Each row has a name. After each piece below comes the name of the row it's from, unless a question asks for something else. Each question is about the rows just above it. Places in a row count from 1.

[  1   4  -6  13   3   7  -9  13   2   0 -35  12   6 -11  -7  -3   7   3
  13   0   3  -1  36  -3   2  -6 -12  -1  -6   4  -8  -9  -1]  V
[  9  -1  -4  -1 -10   2 -37   1   7  -6   5 -10   6  -2   3   2  29  -1
 -19 -28   2   6 -32   3  -7 -15  -8  -6  -1   0   8  -4  -2]  J
[ -6   2  -8   1   1   4  -6   4 -10  -5  14  -6   0  -1   5  14   9   1
  -5  19   4  -1  -7   6  -3  -4  14  -5  -4  -6  -3 -26  -6]  M
[ 11   0  11   1   0   1   9  -1   1   7  13   5  41  -8  -7  15  -7  -5
 -13 -13   2  11   4   2  -1  28  -3   0   4  -5  -3 -21   1]  N
[ -1  -2  -5  -3  -1  -4  -7   7   3   7  11  -4 -10 -13  14   7   1   0
  -8 -14   5  -4   1  -3   3 -11 -22   6   5  -2  -5  -3  10]  X
[  4  -4   3   8   6   5  12  -6  -2  -7 -14   4 -11   1  -3  -3   2   3
  18   6   2   1   3   1  -1   1   5   4  -4  -6   5  14   1]  K
[-13   3   4   0   3  -2  22   5   2   2  12   2   5  -9   2 -10  12   1
   3  -4   1  -1   7  -6  -9   1   5  -6 -12  -3 -15  -3  -7]  G
[-13  -3   3 -13   3   4   2   2  -4 -14 -11  -6 -15  17  -1  17  14   0
  13  -8  -3   6 -22  -2  -6   4 -12   5  -8  -4   5 -18  -6]  S
[-11  -1   6 -11   0  -1  14  -6 -13   4   1  11   7   9  15 -10   3  -2
  -1  30  -3  -5 -51  -5   1   0  -5   5  -2   8 -10   8  11]  T
[  7  -1 -10 -15   0  -1   7   3   2   1  38  -5   1  -3  -9   4 -14   5
   4   2   4   4  -6   1  11  20  13  -2 -14   4  10  15   1]  L
[-11   1 -11   0  -2  -6  -4   3  -7   1 -14  -5  25  -9   4   3  -4  -1
  26   4   1  -1 -11   1 -18 -14 -28  -6   3  -2  10  -2  -5]  Q
Is [14 -5 -5] printed in one of the named rows, side by side and in this order?
no
Is [5 4 2 4 4] printed in one of the named rows, side by side and in this order?
yes
Count the entries of [-13  -3   3 -13   3   4   2   2  -4 -14 -11  -6 -15  17  -1  17  14   0
  13  -8  -3   6]:
22

[ -4  -4   1   2   0   1   3   0   3  -6  -2  -3 -13   0  -2   0   1  21
  -4  27  -1   0   1   0  18   1  31 -34  -1] = F
[  2   2  -3   9  -1   1  -2  -3   7   2   0  -2  -2  -4  -1  -1  -2  -8
   2 -13  -2  -3   0  -3  -6  -2 -11  12  -1] = H
[ -4   0  -1   2 -13   1  -3 -34  -4   1   3  -4   3  -2  21  -3   0   0
   1  27   1  31   1  -1   0  18   0   0  -6] = W
[-13 -11  -8  -6  -4  -3  -3  -3  -3  -2  -2  -2  -2  -2  -2  -1  -1  -1
  -1   0   0   1   2   2   2   2   7   9  12] is which row reordered?
H
[  3  -2  21  -3   0   0   1  27   1  31   1  -1   0  18   0   0  -6  -4
   0  -1   2 -13   1  -3 -34  -4   1   3  -4] is which row reordered?
W
find: [ -4  -4   1   2   0   1   3   0   3  -6  -2  -3 -13   0  -2   0   1  21
  -4  27  -1   0   1   0  18   1  31 -34  -1]
F
[ -2   1   0   1   1   0   3   0  -4   1  27  -6   0   1  -4  18   0 -13
  -3  -4   3  -1  -1  31  -2 -34   2  21   0] is which row reordered?
F

[-5  0  2 26] -> P
[ 2 -5 26  1] -> U
[ 19  14 -12  -4] -> E
[ 21 -10  41  -8] -> Z
[-23 -11   0  -2] -> R
[1] is at row and place
U, 4
Put [-5 26  1  2] back in order: which row is it?
U
[19] is at row and place
E, 1

